A state moves one step at a time under one of 7 hidden systems, and each row is a state written as 20 numbers. Each run below is a few steps of one system.
trace 1, k95:
29 6 15 -21 -19 21 11 16 0 -4 14 22 5 0 5 6 3 31 33 4
19 -25 -5 3 -5 -19 -1 -13 -16 -5 -7 6 -5 49 -28 1 -16 0 14 -6
-12 8 -10 25 17 -4 -6 -26 7 -17 -24 -7 5 2 -9 3 37 -22 -12 31
-21 10 -11 -2 34 21 26 31 -13 3 2 -13 -8 -16 22 0 -7 -5 -8 14
19 0 -2 -11 -23 1 -17 25 13 -2 -10 -6 21 -18 11 -1 -42 13 23 3
20 -6 30 -20 -24 18 -20 -12 -24 0 -4 0 -5 23 -31 -6 13 2 21 -4
-17 -17 3 -1 24 -37 -5 -16 -18 -2 -14 -6 3 24 -7 -22 7 -23 -29 -2
-21 14 -9 12 5 -4 -1 -3 10 5 -2 -2 -6 -36 38 -11 18 -2 -16 35
-1 -6 -8 -8 -23 29 13 21 -15 24 19 -5 -8 -7 19 11 -33 15 -2 -5
17 -12 -1 0 -36 -6 -34 -14 9 -2 -6 -18 9 5 -20 9 -12 5 16 -35
-15 7 24 -3 10 5 -8 -17 -2 2 10 5 -5 20 -19 -19 43 -21 -6 -22
trace 2, k733:
-11 7 14 -13 2 -17 -9 7 -19 -12 -10 -29 -4 -40 25 -6 3 5 -13 7
8 3 17 -5 -29 8 -4 -1 15 39 18 10 -16 -13 16 -18 -32 -9 -2 -3
21 -11 -3 -15 -21 2 -10 -33 3 9 -1 4 24 -16 4 12 26 24 -21 -8
-33 -3 -3 11 -8 -15 -12 -13 -10 5 25 0 -35 3 2 -5 19 -1 -10 -28
-15 15 -3 11 1 -4 18 9 34 -8 21 13 25 -9 25 16 8 -11 -24 -2
18 0 -5 -12 12 -4 34 5 -12 -8 18 -11 -17 -17 27 13 2 33 15 -23
17 -9 -14 9 -4 5 12 -11 29 18 17 21 -2 28 -17 0 -12 -5 16 -33
2 2 -18 5 26 4 7 -13 -1 -28 -8 4 14 10 -17 17 51 14 4 -4
-28 2 -7 9 32 -9 18 34 -13 -13 11 8 -25 22 -7 -7 -15 -10 9 -5
23 10 -10 5 11 6 14 22 25 -18 -18 9 26 -2 1 15 -22 1 18 28
30 -11 6 -11 7 12 6 -8 -35 0 -19 -18 -24 13 -24 3 -11 10 26 3
trace 3, k434:
6 -8 -28 15 -18 -11 3 6 6 7 8 3 -29 -13 24 1 -29 25 24 12
11 -11 -10 5 -39 33 -10 -11 -1 5 3 4 23 28 -19 30 3 9 3 -2
-20 -2 0 0 16 -8 -19 -4 -18 -20 -10 -30 6 13 -17 -7 34 -9 3 -29
-23 24 13 2 17 2 9 26 23 1 19 16 -2 -10 23 -27 11 -17 6 3
26 -8 -1 -21 -2 -14 30 14 -4 -8 13 13 11 -6 33 7 -15 35 7 3
14 -17 -16 15 -25 -5 -20 -10 -7 -3 -12 5 -16 26 -20 2 -11 14 34 20
-16 4 -4 15 -3 22 -9 -10 0 -9 -10 -7 30 25 -16 17 33 -23 -18 13
-27 8 -6 -3 33 -5 7 25 -17 -10 -3 -33 -6 -17 21 -17 11 -8 -1 -12
8 10 5 -11 -11 6 2 33 24 14 13 18 7 -15 21 -17 -34 6 22 5
35 -18 10 -25 -28 -10 -8 -14 -18 -8 -9 9 20 13 -3 6 3 31 8 7
-20 -11 -5 23 -4 -15 -26 -17 -13 0 -14 -4 -12 34 -15 -18 14 -23 2 20
trace 4, k434:
12 3 37 -17 -20 8 -2 -24 -17 3 -4 -6 8 -13 -6 15 10 -5 -33 5
-5 -12 4 5 13 -27 -1 -23 -9 24 -4 -16 -29 4 -1 -26 -20 -26 -15 -15
4 11 -10 10 -12 12 -2 -24 35 25 8 15 0 -36 14 8 3 0 -25 2
-1 -20 -5 -15 -2 4 7 -10 -31 13 15 1 -22 -3 -11 15 -8 25 -20 -32
-7 8 -2 20 -11 -17 -22 -12 34 -4 9 14 -13 0 -30 6 -9 -14 3 -31
8 17 26 -7 4 16 29 -20 2 -9 22 8 -11 -9 -3 22 39 1 -14 -15
9 -9 -16 6 38 -19 29 -3 4 4 9 7 -30 12 -6 -9 -15 1 11 -27
17 16 -17 11 3 20 4 -6 36 -7 2 32 -2 -20 -18 25 7 19 10 12
7 -7 5 -13 22 15 18 6 -33 -17 -2 5 -9 21 -36 25 1 11 -3 -9
0 18 3 18 28 -14 -4 8 31 -23 -18 -2 -3 -3 -27 1 -13 -27 15 0
22 21 25 -15 18 30 31 2 -5 -1 -5 5 2 -19 4 10 9 -2 -5 26
trace 5, k840, 11 rows:
4 -12 -5 -11 26 -26 -3 -17 -11 -1 -17 9 -8 -24 -16 7 -15 11 -37 3
-14 22 18 16 -5 10 3 -11 8 7 13 14 -45 -25 -9 14 -6 -10 -14 12
12 -1 16 -12 -2 1 23 -10 2 5 5 -5 12 -9 -7 30 -26 -12 -42 -20
23 8 7 -5 10 -11 5 -23 15 3 9 5 -35 -31 -15 5 -3 17 10 -31
-2 5 13 -5 9 12 24 -17 11 20 25 39 -1 12 -10 5 12 -9 -32 -10
9 -7 -19 -6 27 -20 24 -1 -4 -15 4 18 -13 -18 -5 28 -9 32 -17 -7
4 22 6 25 0 16 29 -2 25 0 22 22 -33 3 -14 25 -12 -12 8 2
29 3 3 -8 24 8 35 -9 12 -12 -5 -2 24 2 -13 33 0 -7 -17 -17
21 10 2 -3 42 2 17 -2 11 -4 -3 12 -31 -12 -20 -10 3 8 25 -12
3 11 13 -6 21 16 21 5 16 1 0 42 17 10 -17 5 -1 -14 -22 24
20 2 1 -6 27 -9 18 5 -18 -26 -21 2 -16 -13 -18 24 -14 17 1 23
trace 6, k704 (11 x 20):
-21 -15 -8 -8 -7 -1 -10 -13 -15 22 3 3 11 -9 5 5 -8 -3 -54 -2
-12 5 -12 6 -35 6 -16 4 3 -6 19 -16 -4 -29 18 27 8 25 -4 -18
6 3 25 -13 -22 16 25 5 -7 8 36 1 0 19 8 14 -5 -4 -1 -37
16 -13 -11 -9 12 -34 13 -12 19 -4 17 8 10 6 12 -9 5 14 2 -45
-20 5 -9 7 8 8 4 -5 16 17 26 38 -15 5 6 -22 33 5 0 -4
-23 -6 -30 12 13 -6 21 22 1 -11 14 30 9 13 9 22 -7 12 -23 17
0 11 -22 25 -2 10 15 17 8 -22 10 -5 -24 7 2 21 2 13 41 3
13 7 12 2 26 17 32 11 3 -8 -4 0 9 38 -16 -2 0 -29 18 -4
6 -2 -12 -7 45 -26 -6 9 5 -18 -27 0 4 -4 -6 -29 9 4 20 8
-16 11 6 4 4 17 -22 13 1 8 -18 24 -10 -1 -16 -21 -4 -11 8 45
11 -5 -2 3 -7 -7 -3 2 -18 -20 -28 -5 8 1 -9 26 -24 3 -10 44
trace 7, k840 (11 x 20):
-7 19 14 24 -5 -14 20 1 11 -3 6 -8 -19 -11 28 1 -20 -26 -7 33
35 -4 0 -7 -10 23 12 -22 2 25 -15 -30 12 -18 10 13 -20 -6 -7 1
10 -9 -5 -10 6 20 -26 -18 -1 24 -8 -1 -17 -7 -39 -13 4 5 9 -31
-33 4 14 -11 9 -9 -17 8 -1 -12 13 33 9 2 -18 -3 23 -1 -31 -9
-8 5 12 -4 1 -36 20 18 -14 -24 14 9 -19 -15 26 13 -15 15 -9 9
26 3 3 18 -29 1 24 -22 22 19 10 -2 -13 1 17 13 -29 -11 5 11
26 -12 -17 -3 5 27 5 -37 4 17 -9 -18 10 2 -17 16 17 6 -7 -25
-26 -1 -17 -1 35 6 -10 10 2 3 7 14 -18 -1 -25 -13 17 2 -1 -30
-23 18 11 -8 6 -8 10 38 11 -26 18 34 16 -9 10 10 -1 6 -14 10
32 1 15 -5 -13 -10 31 9 -8 -16 5 -1 -11 8 14 18 -28 14 22 15
35 -8 -5 16 -6 4 9 -40 21 16 -14 0 -1 24 -16 0 -2 -19 14 4
trace 8, k60:
-6 -3 8 -2 -23 -10 -26 -7 30 13 5 24 28 6 -13 -7 -13 -16 -23 -13
-17 -3 5 -4 -13 -20 0 -6 -29 -21 18 -1 -14 -2 20 10 36 24 -8 1
-15 0 -19 21 -11 4 16 13 22 24 24 3 -14 0 20 4 -39 -15 -6 -8
27 -6 -16 -10 -14 6 6 -22 10 -10 -2 -3 32 -12 7 25 30 29 -5 -9
-11 -11 -13 1 9 20 10 5 -18 19 22 0 -33 20 -14 -7 -2 4 16 -36
-6 4 -12 0 9 -17 -10 13 39 -16 1 25 43 8 -3 -4 9 -4 -7 -9
-1 2 3 -5 8 4 27 15 -31 -20 13 6 -18 15 19 2 26 21 22 17
13 -9 -23 13 8 -3 13 11 23 13 -8 1 9 18 -1 -4 -48 -18 10 6
20 -4 -10 -2 2 10 -10 -22 -10 -15 -26 -14 17 5 -9 4 45 13 14 17
-24 -7 -2 -4 18 16 -5 26 -23 17 -3 -15 -16 22 -13 -24 -19 -24 8 -7
4 11 7 -8 -7 -19 -29 18 22 -25 -21 6 39 -16 4 -12 5 2 9 18
trace 9, k60 (11 x 20):
-4 7 -11 6 7 34 11 11 -21 5 -4 -47 -17 -10 9 8 0 -7 18 -7
24 4 10 -23 0 17 -17 8 24 16 -10 -2 30 -12 -11 -20 -13 -6 13 -24
7 -6 26 -25 -4 -14 -17 -5 -23 -7 2 25 -13 9 -15 -26 24 21 16 1
-27 -5 0 17 -4 -28 -4 9 2 2 5 24 -14 22 1 -11 -28 -21 -18 24
-2 3 -14 17 -14 -8 7 -12 -1 -20 -11 -20 15 -14 28 28 12 3 -15 36
8 -2 -11 4 -8 37 11 -3 -13 28 0 -40 -20 -9 6 10 -20 -5 7 -17
15 -2 2 -19 -5 8 -30 -9 24 10 -5 2 27 -14 -21 -11 5 5 2 -39
-19 2 24 -19 -2 -7 -9 7 -21 -6 23 29 -18 11 -6 -19 30 15 5 -12
-17 -1 -2 11 -4 -36 9 20 16 -8 16 28 2 11 20 -1 -32 -8 -15 14
18 0 -19 18 -15 -2 24 -21 0 -12 -2 -11 1 -7 24 30 15 18 3 29
6 -13 -25 7 9 34 13 -13 -6 32 -2 -29 -11 11 -10 9 -17 -12 -2 -26
trace 10, k633, 11 rows:
-16 -16 -22 -1 17 -5 -8 2 11 18 -6 -13 30 11 -1 -14 -14 -24 -29 -26
-20 13 8 -12 -8 -1 -27 21 -8 -24 6 -6 -3 -31 13 -5 33 27 14 -4
-8 -12 19 -9 -25 -2 5 17 -14 22 21 23 -4 34 7 -17 -33 -13 -6 5
27 -4 -7 3 -19 -32 -4 -23 25 -18 -4 2 25 -9 15 16 11 18 1 1
-17 -1 -3 22 -8 23 -1 -24 -14 23 8 -13 -25 22 -1 -13 31 -22 5 5
-17 -9 -33 -3 16 -5 6 20 12 2 4 -10 35 -5 20 5 -9 2 -24 -25
-7 9 11 -8 -26 14 -19 22 -15 -19 12 0 -14 -6 2 2 21 29 40 -3
11 -13 15 -9 -11 -8 16 5 4 11 12 24 23 45 -5 -9 -24 -19 -6 -6
15 3 -11 10 6 -29 0 -22 15 -28 -13 -8 10 -10 17 -1 41 14 14 8
-28 -1 -12 19 2 32 4 3 -13 29 3 -6 -14 24 8 -17 7 -29 -2 22
-2 -11 -28 -8 -1 -6 -4 26 0 -21 -11 -12 43 -11 12 21 -15 19 -9 -7
trace 11, k704 (11 x 20):
-6 -9 2 -8 28 -20 6 21 -4 -6 -21 -1 30 21 3 -23 -21 -24 -12 14
10 3 -11 0 -7 -2 -28 3 5 -5 -21 2 -7 -25 8 -19 9 24 31 35
3 -9 13 -2 -19 30 0 -2 -25 21 -13 4 2 28 -18 3 -23 -21 -12 33
13 -14 -20 8 -8 -22 -19 -18 -7 -18 -30 -41 16 -7 -2 15 0 5 2 -1
-10 11 29 -7 -17 27 -16 -4 -12 21 0 -25 -6 -4 5 -25 18 -22 8 -6
9 -17 2 -29 -3 -19 -5 7 -3 7 -7 -1 40 -7 18 -8 -24 8 -29 -5
5 -9 -5 -3 -40 3 -31 -17 -3 16 10 4 -21 -13 3 -9 11 31 20 -7
-9 -11 8 3 -23 7 10 -16 -7 17 18 6 18 35 0 16 -2 -21 -36 -6
-8 -8 -28 7 -1 -24 3 -7 0 -14 9 -28 1 -14 35 4 26 21 3 -24
-11 9 6 -5 -8 38 13 18 9 31 29 11 -2 12 16 -18 2 -11 10 -18
12 -19 -23 -17 10 -18 13 12 5 -15 5 25 33 15 4 8 -3 31 -3 -13
trace 12, k95:
5 10 6 -5 24 17 26 16 -20 -26 -18 -14 14 5 2 20 9 -5 1 28
18 0 -1 -3 14 -5 1 19 -5 -2 -29 -26 -4 -4 7 -19 -34 -8 29 20
15 -5 14 -18 -14 25 -24 1 -15 11 -29 -1 21 5 -13 -16 -2 -6 7 34
-14 -20 5 -21 11 -14 -21 4 -48 -2 -22 -20 -6 3 -5 -20 -2 6 -10 6
-25 4 16 6 -20 -18 -28 0 -3 7 -10 -12 0 -16 20 -21 -9 -23 -18 28
0 -3 17 -19 -21 17 4 -9 -27 25 9 -20 0 -19 28 -1 2 4 -23 -3
1 -19 -8 -3 -22 -13 -21 -14 1 33 8 -21 -10 -6 10 -22 -21 0 0 -34
-18 -1 3 -1 -27 12 -28 -22 11 19 17 14 11 -2 -4 -7 33 -2 -19 -21
-28 -5 -8 -3 7 -17 11 4 -8 -2 35 7 -12 4 18 2 18 14 -18 -39
-5 11 -6 22 -23 -17 10 -3 40 -4 31 17 -1 -2 21 12 -2 2 5 -10
19 1 -10 3 -9 27 32 -13 8 3 26 9 -1 18 -2 27 19 14 10 -22
trace 13, k733 (11 x 20):
3 7 7 -6 -11 2 21 -6 1 -11 10 -20 33 -3 36 15 32 -2 -15 -2
-1 -13 -11 -11 4 -12 11 5 -7 19 22 -10 -17 5 28 -30 -3 12 20 -36
4 -4 -23 11 -16 22 4 -6 29 12 16 26 26 19 8 4 22 10 9 1
-13 -16 -19 -2 6 -9 13 5 -33 -26 10 -9 -1 24 5 17 27 24 4 -14
-16 5 -16 25 2 -10 7 25 23 -11 11 -5 2 29 9 -6 -18 -24 23 -8
25 4 -4 -5 15 23 30 8 -6 -12 -13 -17 25 10 16 8 18 6 21 18
5 -23 -16 -11 12 1 -6 13 -25 15 -5 -5 -11 32 -14 -27 -19 5 30 -17
-6 1 -17 13 -11 17 -27 8 12 -9 -19 14 29 21 -16 0 15 -7 14 33
-16 -7 11 -10 3 -3 -1 20 -51 -23 -13 -22 -2 16 4 0 2 -1 1 22
-1 -1 1 6 -14 -11 -18 20 14 10 -14 -12 10 6 14 -27 -42 -23 17 16
22 -2 8 -14 -20 30 -6 -16 -18 15 -18 -19 15 -8 11 -4 18 6 5 30
trace 14, k633:
25 -5 5 -12 -23 -30 -5 2 6 -29 7 -7 9 -8 9 16 -6 30 20 -22
9 4 21 10 -16 14 4 -28 11 25 12 12 -15 29 -8 -22 19 -24 13 -3
-5 -12 -31 -3 33 -16 20 -9 8 1 0 3 25 -4 23 -2 19 6 -29 -7
-29 7 -25 18 -9 17 -16 24 -9 -7 10 -1 -28 -7 5 3 14 20 27 15
2 -4 10 -7 -19 15 12 24 1 -4 13 11 31 32 -9 27 -32 -12 -13 -9
29 -2 10 -5 0 -27 -3 -13 -1 -31 -11 -20 4 8 -4 0 25 12 34 -16
-8 6 7 7 18 18 7 -4 13 29 0 12 1 21 2 -38 13 -36 2 13
-7 -9 -29 -12 20 -10 4 15 -11 -14 -13 0 27 -19 24 7 6 28 -20 25
-16 0 -6 17 -31 13 -30 17 -14 -4 -4 -2 -22 13 -15 1 -18 2 26 24
13 -1 23 -9 -14 -5 1 -5 10 -11 -7 -8 42 16 -11 20 -15 -26 -24 -13
8 1 11 -5 9 -22 -9 -17 -14 -6 -11 -32 -16 -11 12 -30 29 0 22 -12

Name the system that made each run.
trace 15:
-10 4 -23 5 2 -8 -19 3 12 -31 -1 -13 20 -12 1 17 40 21 11 -23
-17 12 23 3 4 9 28 23 -11 -7 33 10 -21 29 8 -5 4 -14 15 -10
 -> k733
trace 16 (2 x 20):
-1 4 9 2 36 -30 21 -1 -19 -17 -16 -3 -24 -6 9 -11 -1 -9 -6 32
7 5 -16 19 0 14 18 5 18 17 -10 4 -5 -10 10 11 -43 -14 -5 40
 -> k434
trace 17 (2 x 20):
18 -10 11 -21 11 -15 22 24 -12 -7 -4 27 15 21 8 -9 -28 7 3 27
27 1 -5 20 -10 -6 -4 -23 7 -11 -23 6 -15 3 -12 10 -4 4 19 45
 -> k840
trace 18:
-24 9 2 28 1 -20 -21 -7 15 -8 -10 7 -25 -7 -25 6 -21 -23 -17 14
7 17 23 1 -5 22 29 -13 3 4 10 -14 -1 -19 7 31 -4 -19 -31 -4
 -> k434
trace 19:
-20 20 -12 11 27 -1 11 25 25 -3 -1 18 -6 -32 17 -2 -13 -4 -8 23
25 9 20 -14 -16 35 18 18 -9 1 -2 -1 6 -5 -4 25 -27 6 8 16
 -> k840
trace 20 (2 x 20):
-2 -11 -19 5 -11 -14 -30 -1 1 -18 -7 -18 -1 4 -30 19 -10 12 11 -38
-12 25 36 3 -12 24 -9 1 11 -7 14 8 -3 5 -16 -2 33 -22 8 -10
 -> k434
trace 21:
-1 24 31 0 9 12 -5 11 30 0 -3 28 5 0 -29 -4 -16 -30 -2 7
28 2 23 -23 25 -17 29 -13 -15 -13 -12 -4 4 -18 7 8 3 7 -19 10
 -> k434
trace 22 (2 x 20):
17 9 5 0 -24 -8 0 -11 20 2 24 19 -26 -26 13 4 5 29 21 -10
4 -14 -3 6 -13 10 15 -17 2 18 22 27 -7 38 -24 19 -12 -5 -12 -18
 -> k95
trace 23, 2 rows:
-7 -3 11 -20 0 24 7 16 -25 -6 10 -27 18 13 -8 14 8 -4 -7 -43
3 1 -1 -10 9 -38 -14 17 25 -11 7 17 0 -9 4 -28 -9 14 25 -27
 -> k840
trace 24 (2 x 20):
24 -10 -8 1 10 -31 -18 -25 10 -9 -19 -4 -14 -12 -31 1 -15 10 6 -21
-22 17 15 16 9 19 -2 -18 3 5 5 14 -19 4 -17 -1 36 -25 -17 15
 -> k60
trace 25 (2 x 20):
25 -17 -13 -13 8 -3 26 6 3 6 2 36 18 19 -3 11 -31 17 -11 9
5 -2 -11 15 -6 -13 -29 -13 -8 -27 -27 -10 -16 -9 -29 22 2 14 12 21
 -> k434
trace 26, 2 rows:
-2 12 -10 22 8 -10 -20 0 25 -32 -23 7 9 -1 -34 21 -1 -11 2 17
-6 22 35 -3 21 12 20 8 -19 -19 -5 -26 -7 1 3 0 19 -26 3 8
 -> k840
trace 27:
38 -11 -11 -14 24 -7 19 -7 -5 4 -14 15 -9 -7 6 -14 -6 28 22 23
4 -10 -16 13 12 17 -10 -12 -3 11 -22 19 -10 22 -43 5 -13 -9 -1 26
 -> k60
trace 28:
19 7 20 -21 27 16 3 -24 -11 3 -24 -10 6 -20 -20 2 21 -6 -19 2
-21 -4 1 -8 9 -12 -31 8 -10 5 -13 -9 -17 -32 -16 -7 -27 -1 -20 -12
 -> k704
trace 29:
-7 10 -22 32 -16 4 -15 4 24 0 2 6 -33 -14 -13 11 -23 1 23 9
13 3 16 -15 -10 39 15 -5 -7 -4 8 -1 25 14 -18 36 15 -2 -15 -16
 -> k434
trace 30, 2 rows:
20 -3 32 -21 -28 -9 -7 12 -21 -2 -11 -3 8 6 11 -15 -21 2 15 31
32 -20 -2 0 -22 -12 -11 -38 -3 25 -19 -14 -4 7 2 -13 -18 -5 3 13
 -> k704
trace 31:
25 -12 -6 11 -20 -34 -3 -18 14 4 -14 -17 4 -1 13 0 -39 -7 3 7
5 -3 -1 7 -27 36 -14 -34 -13 29 -7 -13 -10 -4 -3 1 22 -4 -5 17
 -> k434
trace 32, 2 rows:
14 -16 14 -18 -35 -8 -17 -8 -24 -12 -9 -3 31 17 -6 17 -2 13 -14 6
-21 -3 8 21 -8 -19 -24 -17 -13 2 -10 -29 -17 17 1 -24 11 -32 3 3
 -> k434
trace 33:
21 -6 -4 2 5 -5 19 -6 -27 -27 -21 -24 1 8 5 25 3 12 10 27
5 4 1 10 6 16 -11 -5 2 21 -16 -37 -19 5 -12 -23 -15 -32 25 -12
 -> k704
trace 34 (2 x 20):
-20 9 14 20 -6 -20 13 -1 -2 -22 1 -15 4 3 11 26 -9 -27 -33 18
12 7 -2 13 -5 17 20 -8 -2 19 -1 -44 -24 -18 21 4 -20 -14 13 -4
 -> k434
trace 35:
38 1 9 -20 -13 11 16 2 19 18 -3 7 32 -6 23 -11 -16 5 11 12
19 -25 -15 -12 -6 4 -14 -15 -26 13 -10 4 -16 19 -18 -14 6 29 26 -2
 -> k95
trace 36:
-22 16 1 -9 20 23 18 41 -11 -19 10 3 9 -12 8 21 0 6 -12 6
25 7 15 -5 -8 -10 7 26 14 -14 1 4 -3 3 -7 5 -48 2 30 -4
 -> k840
